rotation ticks, each row followed by its count of ticks
The counts run from 0 to 296.
[143 135 121 129 145 128 141 108 141  80 127 103  99 117 135 116 141  74
 170  69  70 121  76 115 130  99 132 107 104 149  99 134 145 121 128 117
 163 128 121 109 125  99 155 137  73 128  80 110]
167
[140 171 105 192 124 118 133 121 115  82 145 126 119 162 132 136 119 103
 127  84 100 164 130 147 138  97 119  97 107 127  65 135 142 184 186 127
 142  85 120 105 140 119 135 107  98 137 140 127]
152
[177 156  75 149 185 152 134 115 124 117 115 119  84 152 122 115 149 117
 103  70 159 154 150 132 147 113 123 125 137  82 129  69 123  94 118 117
 106 115  98 146  95 142 135  87 127 147 142 117]
114
[135 160  77 134 146 129 159 154 157 122 190 136 168 120 121 106  97 139
 143 145 147 143 113  99 145 137 108 121 153 125 157 154  90 104  92 103
  86 156 154 139  78 155 114 168 115 148 105 101]
222
[124 137 124  82 120 115 136 117 120  63  93 111  89 118 161 129 149  85
 157  82  87 111  92 113 117 107 121 143  90 113 111 125 112 131 107 138
 149 112 125  93  88 108 150 140  86 130  82 136]
18
[128 122 121 119 129 110 161 164 142  72 134 122 126 104 110 114  96 163
 172  98 145 137 129 106 107 119  78 129 144 146 141 150 112 172  73 105
  99 140 181 117  82 107  92 134 120 152 138 154]
199
[131 134 126 136 135 134 164 138  95 107 124 107 122  98 103 124 131 143
 169  58 154 143 150 124 144 101  48 159 116 128 142 160 127 131 119 112
 115 137 161 131  61 110 141 124  88 160 150 142]
203
[158 158  89 149 131 138 127 153 115 103 118 128 108 164 182  81 111 127
 118 139 135 144 127 123  91 139 144  74 159 104 123  75 100 187 106 125
 108 103 115 118  81 138 116 133 142 140 100 135]
134
[139 126 125 140 138 130 174 138  99 111 127 116 127  79  93 117 128 147
 169  54 143 146 138 115 158  98  52 154 116 142 146 161 132 133 123 103
 120 139 168 128  86 105 134 116  95 149 142 151]
204
[150 167  79 148 160 156 133 152 129  95 106 135  75 178 154  98 141  73
 106 100 155 151 117 122 128 126 136 106 134 104 126  73 113 120 104 130
 116  84  89 139  93 144 131 118 116 130 105 134]
284
[169 139 119 178 140 158 142 144  92 124  91 121  92 113 146  68 116 104
 148  90 127 159 130 108 128 118 120  61 151 142 134  77 147 168 124 112
 130  93 132 112 117 112 135 106 118 139 101 162]
138
[170 141  70 136 152 118 127 156 178  91 151 127 115 169 155 109 129 112
  98 127 122 131  99 128 122 136 165 100 131 104 111  70  88 148 100 114
 112 107  92 127 119 150  88 133 155 110  92 122]
281
[122 167  79 159 144 118 154 101 134  51 152 114  96 163 129 132 122  96
 134  97 129 180  84 115 127  79 137  91 104 153 130 152 127 138 166 121
 146 111 120 103 160 115 115 104 105 129 117 109]
5
[179 137  79 142 152 116 120 127 145 134 148 106 133 143 171 144 167 122
  78 103 123 120  99 150 164 113 144 132 102  68  99  88  86 128 148 117
 130 132  69 135 114 149 112 134 143  99  98 108]
275
[178 144  99 129 145 157 123 108  77 137  90 108  77 123 168  72 160 106
 128  78 130 144 134 117 118 122 123 111 137  92 131  65 115 132 130 114
 126 110 107 119  83 119 147 101 115 131  90 144]
291
[170 134 104 151 160 134 122 157 177 120 125 116 124 144 145 148 149 107
 115  78 115 102 122 158 158 121 123 123 121  70  88  73 114 102  83 133
 128 116  77 155  76 156 130 149 123 135 131 107]
106
[131 115 124 117  97  85 166 162 128 107 156 108 167  87 155 130 139 152
 137 115 114 124  93 127 138 107  80 137  99 136 128 174  85 192 138 101
 129 154 151 102 102 114  91 158 127 109  96 146]
37
[120 131 120  89 120 110 142 124 126  59  93 119  88 115 138 127 143  79
 155  65  87 124  95 103 124 109 123 131  96 127 111 124 120 133 101 137
 147 104 137  86 108  98 146 118  88 132  92 155]
19
[160 139 107 170 163 128 122 135 160 111 110 116 119 151 140 157 122 141
 124  81 129 129 156 152 148 120 109 106 144  67  98  74 125 116  83 148
 109 121  99 150  77 145 136 119 129 165 181 114]
261
[147  97 114 180 120 123 159 153 156 165 116 117 172  72 173 139 110 132
 127 126 114 144 106 114 202 109 107  58 140 110 146 104 117 122  99 128
 131 138 121 126 141 143 114 152 159 133 117 146]
250
[114 141 118 131 102 117 167 126  71 104 122 104 132 101 150 131 156 128
 141  85 153 153 122 124 150  81  57 151  86 119 153 181 112 165 167 120
 139 126 144 109  86 110 128 128  99 128 120 155]
33
[157 163  73 142 159 145 121 152 142  94 124 126  88 183 159 103 142  92
 102 114 151 135 112 130 117 133 150 107 133  96 115  72  95 132 103 133
 114  94  77 134  84 156 119 131 124 128 100 120]
283
[107 172  65 119 118 116 154 143 149 109 175 155 165 142 153 143  98 123
 120 156 125 156 122 104 155 139 118 124 133  88 138 148  68 100 101 139
  82 135 140 117  81 171 124 165 108 153 122 105]
68
[144 150 103 124 145 135 158 107  97 138 161 121 146  89 104 115 139 132
 151  69 122 139 144 117 162 111  80 173 123 103 130 160 116  81 138 105
 117 155 156 132  69 123 160 134  69 152 125 116]
55
[132 117 111  86 116  94 149 127 154  43 116 126  95 108 129 123 119 116
 163  81  84 133 103  94 108 115 130 125 116 145 110 123 114 161  82 118
 124 115 161  75 132  88 112 109 117 136 108 166]
21
[113 180  84 152 136 129 164 173 143 100 177 160 150 144  99 136 113  90
 133 108 144 148 118 126 184 120  83 150 103 129 120 176 102  96 120 118
 100 115 130 136  91 159 133 160  87 147 137 119]
218
[135 106 115 184 122 139 165 149 144 167 108 128 165  79 168 139 111 117
 126 114 128 159 109 114 214 103 100  61 130 107 154 109 124 111 108 132
 135 128 118 126 141 144 122 147 149 135 122 150]
249
[183 123  77 162 175 130 133 101 147 132 141  90 126 131 147 136 138 183
 104  94 155 148 144 145 142 100 120 105 152  70 133  80 113 122 131 112
 113 159 107 152 102 138 105 102 152 144 150 101]
267
[134 145  98 135 151 156 169 141 123 149 142 144 138  87 117 102 121  89
 155  95 132 147 115  88 191 126  94 119 138 130 157 139 119  55  96 106
 113 138 144 134  94 136 156 153  91 148 100 123]
226
[156 144  96 112 156 128 152 114 120 127 184 110 149  96 111 105 120 170
 167  95 131 133 145 111 123 121  85 161 148 116 133 151 100 116 119  93
 102 175 170 135  55 122 132 141  92 158 126  99]
53
[181 135 102 136 140 156 131 117  76 135  86 115  76 112 155  76 156  97
 130  68 119 151 132 109 138 115 127 107 134 102 129  72 127 134 138 114
 135 101 113 108 108 118 153  90 114 124  90 163]
292
[138 122  97 198 145 130 170 147 149 134 127 122 153 109 137 155 106 144
 110 105 160 177 126 128 202  90  85  77 128 107 151 120 125 123 127 131
 117 125 120 141 150 141 104 114 156 146 166 140]
94
[142 138 106 142 121 102 171 154 142 108 178 145 172  91  86 148 130 120
 125  76 104 134 119 131 197 112  83 165  93 130 102 174 113 120 141  94
 115 134 145 113 131 122 115 133 110 121 126 152]
212
